In the data rows, the value 500 means zero.
Here is the table:
  589  430  797  349  488  594  412  578  539  185  772  464  262  439  623  556
  548  370  707  562  784  436  525  718  634  187  369  760  378  404  760  821
  368  542  156  729  577  370  699  445  500  883  027  560  860  502  251  436
  710  427  776  357  480  566  450  556  528  224  797  517  225  441  664  552
  524  335  730  610  771  460  551  740  617  181  399  767  445  408  800  819
  418  612  204  471  249  448  483  309  397  878  413  301  681  628  178  223
  567  441  883  364  483  579  436  562  505  169  779  516  251  466  654  561
  567  409  789  330  412  601  464  590  501  237  792  514  218  455  655  565
  431  638  228  485  299  466  482  276  393  914  410  292  710  600  197  183
  368  563  095  715  565  359  585  472  476  883  066  591  857  564  302  440
  420  642  184  524  142  464  495  262  373  871  418  298  691  595  158  230
  608  440  783  363  476  586  451  510  519  224  761  486  239  479  679  524
  608  440  781  345  489  617  424  571  551  182  828  454  257  462  726  573
  599  504  781  376  497  604  412  563  550  179  785  480  237  461  657  585
  425  654  173  481  265  450  421  285  313  876  448  288  655  563  186  213
  378  612  210  480  289  437  517  302  357  901  463  319  657  619  218  222
  543  371  732  592  779  504  547  721  646  169  393  787  444  387  762  806
  399  655  188  512  272  455  493  306  381  902  445  245  680  592  254  262
  342  573  091  755  625  353  615  460  455  896  039  560  852  532  295  459
  392  658  193  543  307  479  509  274  359  866  446  284  683  605  287  219
  539  438  759  369  503  613  446  560  549  181  789  501  233  469  684  570
  614  397  771  359  504  554  447  570  537  182  784  516  246  447  685  518
  362  638  191  471  283  475  507  305  376  887  483  242  685  598  200  217
  425  577  237  490  243  475  505  317  387  894  522  284  667  607  205  225
  403  640  214  470  249  480  471  302  322  897  443  272  715  601  223  243
  389  551  083  735  604  366  611  484  492  916  071  527  842  515  268  473
  515  384  705  579  831  482  534  742  646  166  411  750  407  396  786  811
  568  440  801  346  479  619  471  586  558  195  827  507  288  488  708  562
  532  362  714  544  785  465  507  706  659  192  424  750  449  360  766  803
  580  444  766  386  491  590  460  579  533  205  808  492  174  458  685  562
  666  454  799  373  468  592  420  553  553  196  805  509  252  455  661  569
  586  442  777  362  358  606  439  550  534  216  818  473  260  457  682  587
  435  653  187  494  278  483  504  259  372  910  450  262  685  591  181  257
  445  647  163  486  285  460  439  310  413  887  434  292  679  600  182  225
  547  375  723  551  787  501  543  703  643  192  402  775  425  318  755  795
  358  593  137  743  611  360  554  440  450  895  056  571  865  529  325  449
  606  436  813  338  493  619  461  578  559  184  828  504  206  480  696  555
  366  563  122  702  604  294  575  463  467  903  070  519  822  539  302  480
  606  445  827  362  532  583  434  561  553  167  796  486  230  460  777  556
  431  531  138  743  618  394  570  427  506  885  119  601  857  514  306  482
  392  616  205  515  269  492  499  291  369  816  447  301  687  601  183  200
  596  458  760  359  497  585  456  576  541  173  770  473  221  458  659  538
  543  353  710  552  825  477  541  690  625  188  359  776  418  389  758  856
  589  428  789  356  546  629  439  561  535  208  810  466  232  462  680  569
  539  383  712  573  791  437  553  708  628  163  381  751  455  416  774  808
  612  452  838  351  456  594  464  555  533  196  802  499  238  470  709  602
  606  459  798  359  486  600  467  548  533  159  828  480  248  474  718  528
  619  436  771  385  479  620  468  561  534  197  805  489  257  500  648  610
  634  442  809  370  465  590  409  578  559  169  701  492  252  467  673  568
  618  398  768  383  469  625  494  568  493  190  820  476  174  465  690  618
  350  550  138  709  600  398  558  439  480  877  069  595  854  517  280  451
  549  361  721  613  794  464  535  740  624  177  404  765  507  409  769  805
  398  565  095  717  585  375  559  443  449  916  044  532  849  596  283  437
  365  573  176  714  590  382  590  457  491  821  066  686  840  533  306  532
  433  619  185  493  292  502  489  310  411  886  435  333  653  603  193  250
  377  582  116  707  601  391  609  481  494  906  067  568  845  556  292  439
Every row belongs to one group in each of 2 separate groupings. In each grouping, the first row asked about is in group 0, and each new group gets the next number.
Some rows of the table again, each followed by its group in each grouping, the grouping that moves the rows most first:
  539  438  759  369  503  613  446  560  549  181  789  501  233  469  684  570 0 0
  543  353  710  552  825  477  541  690  625  188  359  776  418  389  758  856 0 1
  425  654  173  481  265  450  421  285  313  876  448  288  655  563  186  213 1 0
  524  335  730  610  771  460  551  740  617  181  399  767  445  408  800  819 0 1
  580  444  766  386  491  590  460  579  533  205  808  492  174  458  685  562 0 0
  549  361  721  613  794  464  535  740  624  177  404  765  507  409  769  805 0 1
  378  612  210  480  289  437  517  302  357  901  463  319  657  619  218  222 1 0
  392  616  205  515  269  492  499  291  369  816  447  301  687  601  183  200 1 0
  342  573  091  755  625  353  615  460  455  896  039  560  852  532  295  459 1 1
  403  640  214  470  249  480  471  302  322  897  443  272  715  601  223  243 1 0
  548  370  707  562  784  436  525  718  634  187  369  760  378  404  760  821 0 1
  599  504  781  376  497  604  412  563  550  179  785  480  237  461  657  585 0 0
  398  565  095  717  585  375  559  443  449  916  044  532  849  596  283  437 1 1
  634  442  809  370  465  590  409  578  559  169  701  492  252  467  673  568 0 0
  515  384  705  579  831  482  534  742  646  166  411  750  407  396  786  811 0 1
  368  563  095  715  565  359  585  472  476  883  066  591  857  564  302  440 1 1
  547  375  723  551  787  501  543  703  643  192  402  775  425  318  755  795 0 1
  618  398  768  383  469  625  494  568  493  190  820  476  174  465  690  618 0 0
  433  619  185  493  292  502  489  310  411  886  435  333  653  603  193  250 1 0
  589  428  789  356  546  629  439  561  535  208  810  466  232  462  680  569 0 0
  567  441  883  364  483  579  436  562  505  169  779  516  251  466  654  561 0 0
  619  436  771  385  479  620  468  561  534  197  805  489  257  500  648  610 0 0
  567  409  789  330  412  601  464  590  501  237  792  514  218  455  655  565 0 0
  399  655  188  512  272  455  493  306  381  902  445  245  680  592  254  262 1 0
  596  458  760  359  497  585  456  576  541  173  770  473  221  458  659  538 0 0
  532  362  714  544  785  465  507  706  659  192  424  750  449  360  766  803 0 1
  431  638  228  485  299  466  482  276  393  914  410  292  710  600  197  183 1 0
  608  440  783  363  476  586  451  510  519  224  761  486  239  479  679  524 0 0
  362  638  191  471  283  475  507  305  376  887  483  242  685  598  200  217 1 0
  358  593  137  743  611  360  554  440  450  895  056  571  865  529  325  449 1 1
